Where one turn sends some rows of the set: a few examples, then the rows asked:
Z_538: [-2.151, -0.003,  2.032, -1.208, -1.137,  0.300, -0.334, -1.957,  2.138,
  0.297, -1.774, -2.298, -1.897,  2.662,  0.963,  1.775, -2.442,  0.831,
  0.578,  1.448, -0.100,  1.592,  1.845, -2.416,  2.695,  0.580, -0.013,
  0.495, -0.815,  2.296,  0.290, -0.591, -2.303,  0.718]
Z_149: [ 1.004,  1.989,  3.681, -0.514,  1.159, -1.806,  2.044,  1.123,  2.263,
  1.659,  2.190, -0.485,  0.807,  1.835, -0.355, -2.353, -1.207,  0.337,
  1.745,  2.196, -0.523,  1.106,  1.757, -0.971, -2.826,  0.325, -2.866,
  0.173,  1.193,  1.556, -1.216, -1.878,  1.777, -0.807]
Z_458: [ 1.237,  0.712,  0.913,  0.491, -0.548,  1.776, -0.264,  0.674,  2.039,
 -0.417,  1.423, -2.638,  1.668, -0.354, -0.388, -1.629, -1.251,  0.764,
  0.708,  2.941, -1.878, -0.281,  1.796,  1.164, -2.758, -1.605, -0.394,
  0.203, -0.377,  0.010, -2.542,  0.292,  1.223, -1.094]
Z_325: [ 1.460,  0.543,  0.844, -0.171, -0.459,  1.617,  0.185,  1.138,  1.679,
  0.222,  1.965, -1.691,  1.197, -0.594,  0.177, -1.020, -0.099,  0.458,
  0.732,  2.366, -1.705, -0.530,  2.267,  1.814, -2.684, -1.078, -1.118,
 -0.376, -0.093,  0.343, -2.083,  0.393,  2.013, -0.650]
Z_232: [ 1.188,  0.920,  1.117,  1.512,  0.476,  0.532,  1.477,  0.643,  1.864,
  0.632,  1.745, -2.587,  1.137,  0.474, -0.540, -1.279, -1.844,  0.758,
 -0.057,  3.122, -2.046,  0.720,  0.909,  0.985, -3.243, -0.393, -1.328,
  0.564, -1.604, -0.813, -0.301,  0.173,  1.126, -2.259]
Z_399: [ 1.941,  1.074,  1.533,  0.948,  0.472,  0.412,  1.653,  1.259,  2.055,
  1.352,  2.806, -1.692,  0.896,  0.136, -0.733, -1.038, -0.753,  0.201,
 -0.341,  2.357, -1.826,  0.214,  1.341,  0.922, -3.047, -0.137, -1.672,
  0.072, -1.521, -0.456,  0.042, -0.071,  1.545, -1.438]
Z_414: [ 0.047,  1.729,  2.914, -0.418,  0.326, -0.604,  0.196,  0.272,  2.316,
 -0.271,  0.559, -1.882,  1.568,  1.616, -0.254, -2.936, -2.430,  0.993,
  2.772,  3.237, -0.780,  0.987,  1.709, -0.973, -2.726, -1.069, -1.412,
  0.618,  2.022,  1.654, -3.633, -1.498,  1.125, -1.039]
Z_751: [-1.656, -0.020,  1.141, -1.729, -1.638,  0.337, -0.559, -1.691,  2.363,
  0.212, -1.299, -1.845, -2.050,  2.101,  1.135,  1.927, -1.863,  0.703,
  0.828,  0.825,  0.291,  1.193,  2.230, -1.906,  3.012,  0.289,  0.271,
  0.867, -0.639,  2.505, -0.228, -0.536, -2.283,  1.444]
Z_835: [-1.283,  0.140,  2.136, -2.096, -0.670,  0.629, -1.233, -1.126,  1.974,
  0.771, -0.492, -1.200, -1.839,  2.069,  1.441,  1.643, -0.885, -0.292,
  0.971,  0.459,  0.722,  0.983,  2.141, -2.398,  3.632, -0.157, -0.770,
  0.217, -0.092,  2.404,  0.474, -1.384, -1.579,  1.632]
Z_154: [-1.364,  0.097,  2.008, -1.832, -0.296, -0.104, -0.229, -1.101,  1.668,
  1.241, -0.280, -0.935, -2.275,  2.396,  1.658,  1.989, -0.922, -0.269,
  0.723,  0.340,  0.729,  1.435,  1.773, -2.044,  3.410,  0.590, -1.447,
  0.506, -0.536,  2.031,  1.555, -1.291, -1.399,  1.133]
Z_988: [ 1.083,  2.181,  0.966,  0.202,  0.186, -2.112,  1.482,  0.255,  3.060,
 -0.009,  1.802, -1.948,  1.222,  1.465, -0.851, -2.912, -3.391,  1.000,
  2.217,  2.325, -0.339,  1.434,  0.907, -0.815, -2.534, -1.121, -0.908,
  3.197,  0.507,  0.717, -2.573, -1.707, -0.087, -1.163]
Z_516: [ 2.088,  0.853,  0.898,  0.055, -0.155,  0.864,  1.175,  1.556,  1.837,
  1.119,  2.993, -1.263,  0.803, -0.533, -0.158, -0.857,  0.062,  0.119,
  0.139,  1.876, -1.471, -0.367,  1.916,  1.640, -2.700, -0.596, -1.466,
  0.064, -0.808,  0.000, -0.834,  0.177,  1.923, -0.616]
Z_100: [-1.531,  0.300,  2.202, -0.903, -0.912, -0.182,  0.094, -1.777,  2.673,
  0.858, -1.049, -2.154, -2.062,  2.660,  0.328,  1.648, -2.504,  0.644,
  0.127,  1.126,  0.002,  1.695,  1.594, -2.926,  2.774,  0.728, -0.006,
  0.854, -1.427,  2.174,  1.020, -0.980, -2.635,  0.895]
Z_63: [-1.315,  0.256,  1.622, -1.330, -0.995, -0.556,  0.720, -1.463,  2.369,
  1.311, -0.590, -1.459, -2.528,  2.480,  0.866,  2.178, -1.874,  0.461,
  0.146,  0.640,  0.336,  1.582,  1.732, -2.224,  2.806,  1.086, -0.501,
  0.952, -1.464,  2.179,  1.379, -0.731, -2.239,  1.041]
Z_854: [ 1.121,  0.762,  0.438,  1.256, -0.141,  1.162,  0.522,  0.381,  2.096,
 -0.279,  1.303, -3.049,  1.540,  0.128, -0.520, -1.495, -2.174,  0.917,
  0.397,  3.168, -1.996,  0.337,  1.136,  1.123, -3.047, -1.248, -0.470,
  0.992, -1.203, -0.605, -1.665,  0.309,  0.753, -1.901]
Z_53: [-1.639, -0.014,  1.259, -1.775, -0.971,  0.630, -1.517, -1.579,  2.065,
 -0.017, -1.012, -1.789, -1.688,  2.115,  1.460,  1.504, -1.685,  0.099,
  1.252,  0.707,  0.629,  1.146,  1.777, -2.172,  3.665, -0.577, -0.186,
  1.144, -0.205,  2.008, -0.081, -1.132, -2.078,  1.290]
Z_383: [-1.230,  0.381,  1.790, -1.155, -0.138, -0.448,  0.073, -1.329,  2.052,
  1.194, -0.210, -1.318, -2.182,  2.643,  1.036,  1.723, -1.865, -0.150,
  0.413,  0.476,  0.709,  1.876,  1.280, -2.539,  3.363,  0.472, -1.123,
  1.390, -1.266,  1.532,  1.944, -1.415, -2.100,  0.718]
Z_29: [-0.180,  1.749,  3.136,  2.261, -0.103, -0.618,  1.009, -0.126,  0.209,
  0.973,  0.005, -0.664,  1.346,  1.943,  0.269,  0.152, -0.026,  1.049,
  2.516,  2.076,  0.125,  1.142, -0.498,  2.491, -1.894, -0.187, -1.857,
 -1.554, -0.258,  0.314, -0.130, -0.300,  2.531,  2.337]
Z_241: [ 0.148,  1.226,  0.630, -1.491, -0.204, -1.166,  1.244,  0.570,  1.541,
 -0.211,  1.008, -0.719,  0.623,  1.114,  1.402, -1.842, -1.254,  1.169,
  3.296,  2.057, -0.039,  0.827,  2.064,  1.291, -2.411, -0.634, -1.958,
  1.346,  2.414,  1.663, -3.457, -0.701,  1.845, -0.719]
Z_199: [ 0.961,  2.079,  0.564,  2.694, -0.688, -1.776,  1.658, -0.260,  1.202,
  0.776,  1.229, -0.832,  1.133,  1.348, -0.442,  0.064, -1.147,  1.119,
  2.325,  1.148,  0.745,  1.372, -1.196,  2.735, -1.488, -0.827, -0.670,
  1.474, -1.529, -0.602,  0.111, -0.478,  1.041,  2.666]
Z_666: [-1.200,  0.158,  2.128, -1.919, -1.398,  0.356, -0.601, -1.261,  2.547,
  0.861, -0.690, -1.406, -2.093,  1.967,  0.788,  1.925, -1.263,  0.274,
  0.527,  0.569,  0.270,  0.888,  2.428, -2.419,  3.173,  0.435, -0.039,
  0.205, -0.603,  2.863,  0.169, -0.819, -2.001,  1.920]
Z_649: [-1.689,  0.379,  2.272, -0.789, -0.050, -0.140, -0.607, -1.788,  2.086,
  0.655, -1.036, -2.043, -1.774,  2.952,  0.845,  1.303, -2.541,  0.104,
  0.491,  1.190,  0.302,  1.965,  1.073, -3.047,  3.135,  0.153, -0.812,
  1.124, -1.185,  1.518,  1.424, -1.531, -2.355,  0.340]
Z_961: [-0.887,  1.603,  2.679,  2.791, -0.248, -0.165,  0.301, -0.804,  0.347,
 -0.122, -1.116, -1.739,  1.877,  2.193,  0.146, -0.330, -1.243,  1.515,
  2.800,  2.896, -0.128,  1.461, -0.832,  2.234, -2.057, -0.790, -1.057,
 -0.985, -0.203, -0.012, -1.147, -0.245,  1.889,  1.764]
Z_916: [ 1.029,  2.559,  3.504,  3.369, -0.224, -0.687,  0.066, -0.330,  2.017,
  0.786,  0.735, -1.753,  2.242,  1.629, -2.017, -1.110, -1.574,  0.761,
  1.895,  2.149,  0.019,  1.043, -1.015,  0.273, -1.679, -1.362, -0.193,
 -0.043, -1.473, -0.138, -0.519, -1.407,  0.619,  2.812]
Z_201: [ 1.316,  2.423,  3.436,  2.360, -0.716, -0.206, -0.501,  0.210,  1.907,
  0.803,  1.157, -0.965,  2.050,  0.902, -1.551, -0.895, -0.364,  0.518,
  2.237,  1.447,  0.287,  0.264, -0.160,  0.849, -1.274, -1.666, -0.165,
 -0.729, -0.648,  0.582, -1.252, -1.338,  1.319,  3.863]
Z_165: [-2.229,  0.067,  1.599, -1.091, -0.470,  0.416, -1.123, -1.973,  1.849,
 -0.049, -1.617, -2.251, -1.697,  2.740,  1.438,  1.374, -2.500,  0.358,
  1.119,  1.400,  0.403,  1.753,  1.394, -2.402,  3.209, -0.214, -0.501,
  1.182, -0.506,  1.678,  0.381, -1.151, -2.235,  0.374]
Z_771: [-1.480,  0.115,  2.295, -1.762, -1.026,  0.000,  0.246, -1.270,  2.088,
  1.312, -0.715, -1.085, -2.443,  2.364,  1.095,  2.193, -1.170,  0.324,
  0.333,  0.578,  0.233,  1.253,  2.241, -2.108,  2.866,  1.162, -0.768,
 -0.078, -0.857,  2.665,  1.020, -0.702, -1.658,  1.366]
Z_893: [ 2.024,  2.008,  1.156, -1.380, -0.149, -1.846,  1.522,  1.360,  2.804,
  0.946,  3.221, -0.178,  0.624,  0.553, -0.262, -2.224, -0.932,  0.275,
  2.337,  0.966,  0.246,  0.414,  2.029, -0.031, -1.974, -0.861, -1.597,
  1.968,  1.389,  1.643, -2.545, -1.732,  1.191,  0.406]
Z_19: [ 0.171,  1.591,  1.024, -0.075,  0.877, -2.491,  2.982,  0.313,  1.579,
  0.739,  1.298, -1.120,  0.377,  2.218,  0.708, -1.858, -2.494,  1.183,
  2.262,  2.494, -0.344,  2.078,  0.861,  0.595, -3.064,  0.527, -2.736,
  2.114,  0.789,  0.616, -1.110, -1.064,  1.311, -2.124]
Z_604: [ 0.686,  1.852,  0.086,  2.200, -1.318, -0.831,  0.410, -0.383,  1.190,
 -0.262,  0.608, -1.241,  1.499,  0.820, -0.097, -0.121, -1.040,  1.398,
  3.079,  1.325,  0.790,  0.848, -0.639,  3.021, -1.224, -1.696,  0.088,
  1.302, -0.647, -0.176, -1.681, -0.239,  1.042,  3.139]

Z_19 -> Z_988
Z_604 -> Z_201
Now find these:
Z_751 -> Z_666
Z_399 -> Z_232
Z_835 -> Z_154

